Named moves come first, each a turn or a mirror and shown by rows before and after it. Which of them, in which order, take the first row of each pair that follows to the second? Write the first one first, as in the answered first pair.
Q8:
[ 0.16 -0.22 -0.22 -0.54  0.31 -0.06 -1.01 -1.45 -0.54  0.77 -2.70 -0.41
  3.80  0.48 -1.82 -0.85 -0.68 -0.42 -0.95  1.33 -1.34 -0.11  0.67 -2.34
 -1.17  1.48  0.34  0.47  1.32 -0.28  1.55 -1.19 -0.07  0.89  0.41 -1.05
 -0.09  0.89  1.42 -1.70 -1.43] => [ 0.21 -0.16 -0.62 -0.38  0.09 -0.31 -1.48 -1.65 -0.81  1.46 -2.37 -0.27
  4.04  0.20 -1.35 -1.15 -1.20 -0.48 -0.64  1.36 -1.54  0.30  1.35 -2.20
 -1.10  1.21  0.33  0.89  1.35 -0.37  1.30 -1.21 -0.04  1.16  0.32 -0.49
 -0.41  1.04  1.08 -1.10 -1.21]
[-0.97  0.34  2.86 -0.44 -0.50 -0.49  1.92 -2.91 -1.26 -2.35 -0.36 -1.87
 -1.14  0.57 -2.76  0.06  1.27 -3.81  1.32 -1.04 -0.63 -3.72 -3.04 -0.31
  0.46 -1.02 -2.07 -1.80  2.35  2.18 -0.55 -0.22  0.27  0.67 -1.03 -2.65
  0.61 -3.04 -0.28 -3.57 -0.83] => [-0.73  0.92 -0.81 -0.01 -3.02 -2.06 -0.82 -4.35 -2.12  1.17  1.32 -0.64
  0.62 -1.64  0.04 -1.56 -3.11 -2.64  2.64 -1.04 -2.16 -1.30  0.86  0.87
  1.03 -3.32 -1.20  1.37  2.16  0.81 -3.27  0.42  0.58  2.42 -1.35  1.53
 -2.48 -1.70 -1.95 -0.11  1.27]
[-1.39  0.38  2.45 -1.12  0.08  1.21 -0.27 -0.42 -1.03  0.22  0.56  0.16
 -1.58  0.49  1.39  0.26  0.88 -1.67  0.54 -0.72 -0.83 -1.09 -1.17  1.15
  0.27 -0.36 -1.72 -0.89  0.64 -0.93 -2.18  0.80 -0.56  0.91 -1.52  0.46
 -0.61 -0.57 -0.99 -0.03  0.44] => [-1.37  0.49  2.22 -1.05  0.04  1.15 -0.29 -0.48 -0.94  0.48  0.63  0.05
 -1.68  0.20  1.44  0.08  0.53 -1.62  0.61 -0.67 -0.84 -0.87 -0.98  1.35
  0.33 -0.49 -1.65 -0.77  0.56 -1.00 -2.17  0.93 -0.75  1.03 -1.42  0.68
 -0.60 -0.56 -1.00  0.10  0.65]
[-2.32  1.82  0.49 -0.89  0.94  2.68  0.82 -1.25 -0.94  1.40  0.46 -0.13
 -1.06 -1.23  0.06  1.26  0.10 -1.60 -0.23 -1.78  0.73  1.54  0.83  3.48
  2.38 -4.27 -1.37  0.37  0.85 -2.15 -1.15 -1.05 -0.54  1.24 -5.14  0.29
 -1.36 -1.01 -3.35  1.24 -1.47] => [-2.46  1.76  1.79 -0.91  1.68  3.29  1.79 -0.71 -0.52  0.20 -0.13 -0.55
 -1.77 -0.60 -0.75  1.91  1.73 -2.04 -0.65 -1.91  1.15  0.66 -0.54  2.81
  2.21 -3.26 -1.67 -0.87  0.92 -1.56 -0.14 -1.39 -0.65  0.47 -4.91 -1.26
 -0.22 -1.39 -2.78 -0.02 -2.32]
Q391:
[-0.63  0.13  0.09 -1.90  0.87  0.62 -0.81 -0.36  0.69  0.68  0.31 -0.44
 -2.91 -0.48  2.19  1.20  0.69  0.34 -0.45  0.05  0.78  0.38  0.09  5.06
 -1.52 -1.25 -1.39  1.06  1.18 -1.71 -1.24 -0.63 -0.08  2.53 -1.11  1.07
 -1.12 -0.61 -0.63  0.71 -1.79] => [-0.55  0.35  0.38 -2.07  1.10  1.05 -0.43 -0.13  0.72  0.40  0.20 -0.54
 -3.19 -0.47  1.77  1.55  1.15  0.39 -0.78  0.06  0.93  0.45 -0.38  4.94
 -1.67 -0.93 -1.51  0.85  1.15 -1.61 -0.87 -0.89 -0.07  2.40 -1.21  0.83
 -0.82 -0.80 -0.53  0.45 -1.98]
[ 0.70  1.42 -1.49 -0.36 -0.81 -1.61 -1.42 -0.66  2.46  0.38 -0.22 -1.96
 -0.79 -1.61  1.32 -1.15  0.56 -0.95 -2.59  0.74 -0.43  0.30  2.21 -0.60
 -1.01  2.92  1.67  0.84  0.25  0.86  0.93 -0.04  2.00 -0.39 -1.08 -2.61
  0.81 -0.31 -1.26  0.72 -0.47] => [ 0.83  1.48 -1.46 -0.26 -0.74 -1.51 -1.49 -0.66  2.37  0.61 -0.23 -1.88
 -0.67 -1.55  1.29 -1.30  0.49 -0.98 -2.57  0.69 -0.34  0.39  2.18 -0.59
 -0.97  3.02  1.68  0.96  0.29  0.95  0.81 -0.05  2.07 -0.37 -1.10 -2.60
  0.82 -0.20 -1.40  0.70 -0.41]
[-0.20  0.10  1.52  0.92 -0.20  1.53  0.80  1.02  3.32  0.45 -0.75  0.48
  0.34  1.14  0.04 -0.02  1.74  1.59  0.57  0.22  0.45  3.24  1.79  3.04
 -0.87  2.14  1.68  0.10  2.15 -0.81 -0.27 -0.05  1.22  0.35  0.10  0.27
 -0.24 -1.71 -0.78 -0.74 -1.87] => [-0.14 -0.15  0.82  1.29 -0.78  0.73  0.23  0.64  2.90  1.12 -0.64  0.70
  0.76  1.23  0.91 -0.44  0.52  1.65  1.07  0.33  0.25  3.25  2.59  3.19
 -0.62  1.44  1.99  0.78  2.03 -0.61 -1.06  0.28  1.43  0.82  0.03  1.06
 -1.06 -1.59 -1.04 -0.12 -1.39]
[ 1.50  1.47  1.88 -1.91  0.80  2.56 -0.22  1.17  0.90  0.48  0.16 -0.08
 -1.59 -1.80 -2.81  0.23  2.60  1.15 -1.27 -1.04 -1.19  1.11 -2.00  0.89
 -2.47  2.01 -1.60 -1.53 -0.22 -1.33  1.58 -0.75 -0.64 -0.61 -0.26  2.18
  0.51  0.67  0.07  0.13  0.33] => [ 1.73  0.73 -0.88 -0.73 -1.31  0.15 -2.38  0.17 -0.39  2.44  1.02  0.94
  0.00 -2.07 -0.51 -1.09 -1.02  1.17  0.30 -0.56 -1.96  1.43  0.59  1.47
 -1.47 -0.17 -0.75  0.76 -0.13 -1.28 -0.74  0.30 -0.20  1.21 -0.31  4.54
 -1.80  1.15 -0.85  2.42  2.13]
Q149:
[ 1.30  2.04 -1.14  0.33 -0.98 -1.19 -0.93 -0.18 -0.34  0.16  1.50  0.88
  1.56 -0.22  1.53  0.19 -1.00 -0.45  1.81  0.39 -1.36 -0.56  0.65 -0.32
 -1.39  1.45  0.50  0.84  0.40 -0.13 -0.42 -1.14 -1.75  1.42  1.22  1.00
 -0.20 -0.10  1.19  0.55  0.76] => [ 1.25  1.44 -1.39  0.77 -1.13 -1.87 -0.85 -0.13 -0.36 -0.07  1.24  1.04
  1.60 -0.19  1.63  0.08 -1.24 -0.31  1.71  0.76 -1.18 -0.47  1.00 -0.49
 -1.34  1.05  0.91  0.88  0.44  0.10 -0.14 -1.11 -1.43  1.30  1.60  0.64
 -0.14 -0.28  1.26  0.51  0.48]
[-0.36  2.69  0.44  0.41 -1.11 -0.23  1.13 -2.37  2.49  1.10 -1.10 -2.24
 -0.17 -0.15  0.75 -1.00  1.78 -1.33  0.33  0.52 -1.25 -2.87 -0.84  1.12
 -1.15 -0.88 -1.78  0.65  0.08  2.90 -3.41  0.87 -0.37 -2.18  0.79  1.72
 -0.24 -3.22 -1.67 -2.13  0.93] => [-0.73  2.54 -0.18  0.56 -1.62 -0.55  1.33 -2.83  3.03  1.60 -1.07 -2.08
 -0.46 -1.03  1.17 -0.79  1.29 -0.69  0.23  0.92 -0.98 -1.68  0.80  1.77
 -1.17 -1.91 -1.21  1.11  0.16  2.38 -3.18  0.77 -0.02 -2.08  0.68  2.03
 -0.44 -3.01 -2.37 -1.66  0.71]
[ 1.20 -1.68 -1.73  2.14  0.91 -1.43  1.04  0.82  0.33 -0.63 -1.58  0.23
  0.52  1.42 -1.07  0.23  0.74  0.03 -1.08  1.91  0.37 -0.63  1.64 -1.83
 -0.31  0.40  2.35 -0.06  0.26  0.86  2.26 -0.53 -0.40 -1.82  1.53 -0.76
  0.71 -0.61  0.76 -0.13  0.26] => [ 1.61  0.94  0.08 -0.36  2.09  1.82 -0.26  1.38 -0.36 -0.02 -0.07 -0.63
  0.18  0.43 -2.14 -0.01  1.16 -0.67 -1.05 -0.71 -1.58 -0.87 -1.70 -1.33
 -0.70  3.01 -0.32 -0.57  0.19 -0.50  0.63 -0.18 -2.28 -1.76  0.52  1.51
 -0.46 -0.06  0.70 -0.12  1.49]
[ 0.07  2.12 -0.12 -0.49 -0.48  0.35 -2.38  0.16 -1.10  0.00 -0.05 -0.36
 -0.36 -0.96  2.35 -1.02 -2.54 -1.00  1.81 -0.61 -0.34 -1.87  1.57 -0.49
 -0.43  0.01 -1.44  3.94 -0.65 -0.17 -2.27  1.27 -0.86  0.66 -1.42  2.89
 -0.33 -0.37 -0.91  1.03  0.41] => [-0.13  0.39 -1.19  1.42 -1.15 -1.63 -1.90 -0.18 -0.66 -0.78 -1.00  0.00
  0.04  0.03  2.76 -0.92 -2.85 -0.82  1.77  0.93  0.89 -2.17  3.12 -1.14
  0.11 -1.25  0.16  4.24 -0.68  0.83 -1.24  1.07  0.09  0.58 -0.77  1.27
  0.43 -0.60 -0.50  0.60 -0.24]
Q688:
[-1.00 -0.53  0.09  0.38 -0.07 -0.65  0.17 -1.24  1.45  1.52 -0.14 -0.20
  0.23 -0.55  1.39  0.17 -0.11  0.11 -0.13  1.02  1.01  0.84  2.23  1.15
  0.04 -2.30 -0.05  0.94 -0.34 -0.27  0.29 -0.56  0.71  0.73 -0.55 -1.01
 -0.05 -0.57 -1.47  0.32 -0.44] => [-1.11 -0.27  0.56 -0.15 -0.12 -0.08  0.19 -1.30  1.33  1.55  0.12 -0.27
 -0.11 -0.87  1.27  0.33  0.10 -0.36 -0.03  0.63  0.80  0.53  1.57  1.62
 -0.01 -2.26 -0.59  0.83 -0.24 -0.52 -0.34 -0.24  0.46  0.98 -1.13 -0.78
 -0.34 -0.62 -1.92  0.23 -0.51]
[-0.21 -0.42 -0.31  0.01 -0.79 -0.26  0.22 -0.34  0.66  0.51 -0.39  0.12
 -0.04 -0.15 -0.26  0.43 -0.22  0.04 -0.25  0.41  0.13  0.51  0.86  1.02
  0.00 -0.89 -0.54 -0.13 -0.62  0.71 -0.18  0.29  0.34  0.14 -0.57 -0.18
 -0.36 -1.03 -0.50  0.23  0.04] => [-0.38 -0.10 -0.16 -0.15 -0.72  0.20  0.19 -0.24  0.63  0.56 -0.16 -0.01
 -0.19 -0.39 -0.29  0.40  0.04  0.05 -0.28  0.22 -0.16  0.58  0.71  1.15
 -0.09 -0.75 -0.78 -0.34 -0.68  0.42 -0.34  0.39  0.06  0.09 -0.71  0.07
 -0.41 -0.94 -0.73  0.46  0.10]
[ 1.51 -1.53  0.15  1.05 -0.15 -0.31  0.30  1.08  0.47 -1.18 -0.63 -0.48
  1.22  1.21 -1.14 -1.31  0.44 -0.89  0.19  1.15  0.35 -2.05 -0.47 -1.09
 -0.61  0.78  1.04 -0.16 -0.38  1.46  1.87  0.12  0.76 -0.73  1.05 -1.30
  1.45  1.21  2.70 -1.35  0.12] => [ 0.85 -0.63  2.16 -0.40  0.18  1.07  0.31  0.68 -0.18 -0.78 -0.22 -1.16
  0.11  1.16 -0.73 -1.02  0.88 -2.32  0.74 -0.07  0.03 -3.09 -2.14  0.41
 -0.47  0.81 -0.65 -0.85 -0.10  0.99  0.17  0.97  0.30  0.12 -0.98 -0.81
  0.93  0.73  1.52 -1.71  0.23]
[ 2.24 -0.20  2.13  0.12 -1.27 -1.91  0.91 -0.89 -2.76  1.63 -1.61  0.79
 -2.83 -1.67 -0.03 -0.98 -0.52 -1.42  1.05  0.99  2.27  0.44  2.17  3.72
  2.07 -2.73 -0.41  1.11  0.28 -0.44 -2.91  0.35  1.41  1.00 -2.48 -0.07
 -1.02  0.26  0.26  3.09 -0.30] => [ 2.61  0.90  1.59 -0.56 -0.94 -0.75  0.66 -0.53 -2.51  2.40 -0.85  0.63
 -2.52 -3.05 -0.74 -1.14 -0.38 -0.60  0.38  0.62  1.69  2.05  2.47  3.51
  1.61 -1.63 -0.60  1.34 -0.13 -1.45 -2.49 -0.02  0.72  0.58 -2.07  1.27
 -1.26  1.00  0.32  3.74  0.34]
Now pairs of rows:
Between the rows of a pair lie two moves.
[ 0.33  0.31  0.25  0.21  0.40  0.98 -1.43  0.64 -0.39  0.72  0.75  0.18
  0.03  1.78 -0.33 -1.20 -0.09 -0.91  0.18 -1.78 -0.31 -1.98 -2.67 -1.36
  0.00  1.82 -0.26 -1.70 -0.26  1.23 -0.23 -0.38  0.40 -0.31  0.30 -0.95
  0.00 -0.83  1.35 -0.45 -0.71] => [ 0.67  1.07 -1.14  0.08  0.05  1.13 -2.37  0.50 -0.33  2.12  1.58  0.47
  0.52  0.36  0.00 -1.64 -1.16  0.10  0.17 -2.03 -1.27 -0.39 -1.39 -1.14
 -0.20  1.82  0.00 -0.79 -0.58  0.11 -0.76 -0.57  0.29 -0.26  0.63  0.94
 -0.86 -0.05  0.99  0.89  0.03] => Q688, Q8
[ 0.52  3.55 -1.19 -1.51  0.72  2.72 -1.26  0.65 -1.29  2.27  0.88 -4.18
  1.37  0.27  0.04  0.74 -1.54  3.28  0.59 -1.26 -3.97  1.34 -0.44 -0.29
  1.39  1.87  0.70  2.88 -1.29 -1.85 -0.86 -0.43 -2.14 -3.04  0.52  2.99
 -1.28  1.58 -0.07  1.76 -0.70] => [-0.50  1.98 -1.51 -0.60  0.10  1.92  1.05 -0.06  0.73  2.31 -0.27 -3.68
  0.03 -0.56  0.52  2.41 -0.47  4.70 -0.94  1.04 -1.95  3.55  2.75  0.93
  1.36 -0.44  2.08  2.73 -1.09 -2.06  1.68 -1.36 -0.26 -3.43  0.94  0.83
  0.78  1.08 -1.15  1.63 -3.04] => Q8, Q149
[-0.68  0.03  0.44 -0.46 -0.80 -0.01 -0.72 -2.02 -0.40 -0.71 -1.35 -1.06
 -0.58 -0.83  1.23 -3.15 -0.61  0.37 -0.25 -1.02  0.53  1.12  1.39  1.80
  0.01 -2.83  0.05 -1.60  0.58 -0.87 -1.40 -0.68 -0.53  0.57 -1.40 -1.37
  0.23 -1.67 -0.86  1.12 -0.38] => [-0.39  0.45  1.52 -0.94  0.32  1.37  0.15 -1.16  0.33 -1.44 -1.53 -1.49
 -0.96 -0.78 -0.28 -2.50  1.09  0.45 -1.31 -1.32  0.71  1.46  0.26  1.18
 -0.46 -1.25 -0.29 -2.33  0.32 -1.09 -0.06 -1.44 -1.03 -0.67 -0.92 -2.15
  1.29 -1.52 -0.14  0.14 -0.79] => Q688, Q8
[-1.02 -0.88  0.39  1.77 -1.20 -1.55  0.94 -0.99  0.64  0.92 -0.50  0.70
 -1.03  0.09  1.36  1.13 -0.06  0.42 -0.85  1.17  1.93  0.92  1.46  1.66
  0.23 -2.10  0.54  0.03 -0.50 -0.14  0.63  0.70  2.47  0.68 -0.77 -0.89
 -0.63 -0.48 -1.84  0.45 -1.71] => [-0.98 -0.62  0.35  1.45 -1.13 -1.02  0.85 -1.12  0.79  1.18 -0.23  0.72
 -1.02 -0.24  1.36  1.21 -0.13  0.62 -0.84  1.06  1.72  1.49  1.58  1.88
 -0.02 -2.04  0.52 -0.02 -0.50 -0.50  0.62  0.53  2.37  0.51 -0.73 -0.51
 -0.52 -0.30 -2.07  0.71 -1.48] => Q391, Q8
[ 1.10 -2.67  3.39 -1.27  2.28 -0.31  1.29 -0.66  2.09 -0.22  0.40 -4.44
 -1.63 -0.20 -0.28 -0.36  2.66 -1.22 -1.40  1.79 -0.09  0.64 -0.54 -2.17
  0.77  3.00 -1.91 -1.13  0.24 -1.00  3.41 -0.65  0.06  0.27 -0.80 -1.21
  1.08 -2.00 -1.92 -0.80  0.30] => [ 1.36 -2.90  1.81 -0.67  1.49 -1.02  1.30 -0.80  2.76  0.73  0.55 -3.92
 -1.21 -1.50 -0.06 -0.23  2.12  0.12 -1.99  2.79  0.03  2.55  1.82 -2.02
  0.81  2.10 -0.75 -0.08  0.00 -1.52  4.32 -1.07  0.58 -0.01  0.04 -0.79
  0.97 -1.51 -2.16  0.19  0.31] => Q149, Q688
[-1.22  1.46  2.65 -1.69  2.87  3.16  1.09  2.80  2.34  2.20  1.66  0.44
 -0.99 -0.12  0.41  1.58  0.83 -0.09 -1.63 -2.55  1.46  0.16 -3.00  1.14
 -1.98  1.60  0.41 -1.24 -0.71 -0.82 -1.85 -1.57 -3.95  0.11 -1.23  0.08
 -0.36 -0.46 -1.17 -1.70  0.31] => [-2.42 -1.45  0.65  0.87  0.75 -0.23  2.36  1.28  3.39  2.68  0.18  1.46
 -1.44 -0.08  2.46  2.09 -0.20  0.87 -1.66  0.72  3.65  1.51  1.63  2.27
 -1.32 -2.65  2.97 -0.22 -0.32  0.01 -0.68 -1.55 -1.38  0.97 -1.00 -1.57
  0.34 -1.04 -2.44 -1.05 -1.35] => Q149, Q688
[ 0.14 -1.34 -1.49  0.70  0.11 -0.56 -1.01  0.77 -1.49 -0.82  0.61  1.31
  1.33  2.24 -0.53 -1.05 -0.98 -1.48  0.72  0.00  0.57 -3.28 -1.84 -1.79
 -0.23  0.59  0.54 -0.68  0.82  1.34 -0.47  1.78 -0.41  0.28  0.47 -0.54
 -0.49 -0.30  0.97  0.51  0.30] => [-0.58 -1.58 -3.10  0.93 -1.23 -1.19 -0.59 -0.24 -0.54  1.09  0.79  2.22
  0.99  0.00  0.69 -0.44 -1.85 -0.04  0.16  1.25  1.18 -0.08  1.99  0.10
 -0.26 -1.87  1.45  0.55  0.80  0.14  0.05  1.43  0.82  1.01  0.35  0.48
 -0.72 -0.12 -0.66  1.97 -0.28] => Q149, Q149
[ 0.25  0.64 -2.57  0.18 -1.18 -0.24 -0.95 -0.02  0.20  2.29 -0.22  0.60
  0.32 -1.22  1.24  0.02 -2.00  1.74 -0.59  0.04  0.13  3.13  1.73 -0.39
 -1.27 -1.83  1.30  1.21 -0.06 -0.93  0.26  0.07  0.22 -0.36  1.29  1.16
  0.50  1.16 -0.49  1.42  0.37] => [ 0.90  2.02 -0.40 -1.31  0.50  2.00 -1.72  1.31 -1.00  1.13  0.44 -0.28
  0.55  0.13 -0.15 -0.64 -0.97  0.26 -0.12 -2.40 -1.21  0.45 -2.74 -1.47
 -1.48  1.34 -0.47 -0.05 -0.10 -0.64 -0.91  0.45 -1.64 -0.76  1.07  1.50
 -0.05  1.14  0.88  0.16  1.41] => Q149, Q149
[-0.58 -2.05 -0.73  1.43 -0.99 -1.14 -0.69 -0.89  0.24  0.84 -0.03  0.73
  0.34  0.54  1.57 -0.18 -0.77  0.01 -0.31  1.15  0.65  0.32  1.61  0.84
 -0.07 -1.63  0.97  0.29  0.87 -0.33  0.26  0.59  2.19 -0.35  0.27 -0.75
  0.16  0.40 -0.53 -0.14 -0.92] => [-0.64 -1.40 -0.97  1.01 -0.97 -0.64 -0.84 -1.09  0.45  1.34  0.36  0.76
  0.18 -0.35  1.51  0.13 -0.87  0.35 -0.26  0.92  0.35  1.31  1.90  1.02
 -0.27 -1.51  0.80  0.51  0.72 -1.01  0.23  0.44  2.16 -0.44  0.21 -0.07
  0.07  0.77 -0.94  0.32 -0.79] => Q391, Q8
[-0.87 -1.47  1.05  1.25 -0.26  0.01  0.82 -0.49 -0.85 -1.99 -0.45 -0.52
 -1.70  2.17 -1.06 -0.08 -0.81  0.15 -0.05  1.71  2.22 -0.97 -1.14 -0.70
 -0.08 -0.05  0.83 -1.32  0.24  0.29  0.43 -0.32 -1.41 -0.71  0.36 -1.58
 -0.29 -0.90  2.14 -1.12 -0.22] => [-1.06 -0.18  1.26  0.08 -0.60  0.83 -0.56 -1.08 -1.82 -0.51  0.75 -0.65
 -1.75  1.17  0.03 -0.52 -2.23 -0.58  0.88  0.37  1.07 -1.05 -1.46  0.79
  0.13 -0.44 -0.35 -0.72  0.43 -0.82 -2.03  0.57 -1.97  0.69 -1.28  0.70
 -2.00 -0.64  0.64 -0.16  0.90] => Q391, Q688
[ 1.72 -0.57 -1.99  1.85 -0.49 -3.01 -2.97  0.49 -0.94  0.38  0.46  0.83
  2.20  1.54  0.72 -1.00 -3.22 -0.72  1.33 -0.15 -2.46 -1.95  0.43 -1.37
  0.34  0.64 -0.87  1.72 -1.43  1.37 -2.13  1.34 -0.31  1.03  2.08  1.98
 -3.06 -0.08  0.05  0.38  3.05] => [ 1.75  0.66 -2.14  0.85 -0.21 -1.54 -2.75  0.62 -0.43  1.44  1.30  1.06
  2.08 -0.58  0.27 -0.59 -3.01  0.24  0.31 -0.60 -3.05  0.29  1.36 -0.46
 -0.11  1.13 -1.32  2.10 -1.56 -0.25 -1.94  0.71 -0.67  0.77  1.89  3.29
 -3.43  0.59 -0.77  1.20  3.10] => Q391, Q8
[ 0.45  2.54  0.85 -2.38  1.26  3.14  0.16  0.42  2.65  1.11  1.52 -0.49
  0.26 -3.63 -2.25  0.60  0.68  1.42 -1.98 -1.91 -1.86  3.25 -1.40  1.00
 -0.92  1.64 -1.79 -0.85  0.16 -2.75  0.25  0.41 -1.39 -1.13 -0.72  3.48
  0.30 -0.63 -0.27 -0.85  0.41] => [-0.76 -2.88  0.51  2.14 -0.32 -2.92  1.79 -1.14  1.99 -2.40 -1.91 -0.08
  0.51  2.19  0.28  0.27  0.07 -0.79 -0.04  1.44  1.79 -2.21 -0.70 -0.31
  0.92 -2.44  0.96 -1.62  1.13  2.09  0.72  1.70  1.40 -0.10 -0.65 -2.36
  2.11 -2.99  0.57 -3.20 -1.88] => Q688, Q688
[ 1.10  0.32 -0.66  0.98  1.14 -0.61 -0.03  0.88 -0.59 -0.82  0.05 -0.23
  0.73  1.33 -0.35  0.23 -0.05 -0.55  0.41 -0.24  0.33 -0.55 -0.31 -0.58
  0.22  0.57  0.36 -0.17  0.35 -0.25  0.70 -0.17  1.60 -0.54  1.09 -0.50
  0.05 -0.53 -0.01 -1.14  0.57] => [ 1.25  1.23 -0.54  0.29  1.12  0.36 -0.73  0.79 -0.92 -0.13  0.79 -0.32
  0.78  0.31 -0.25  0.10 -0.47 -0.64  0.54 -0.95 -0.45 -0.14 -0.42  0.04
  0.12  0.87 -0.30  0.14  0.21 -1.19 -0.24  0.00  1.06 -0.34  0.57  1.01
 -0.84 -0.14 -0.41 -0.59  1.17] => Q391, Q149
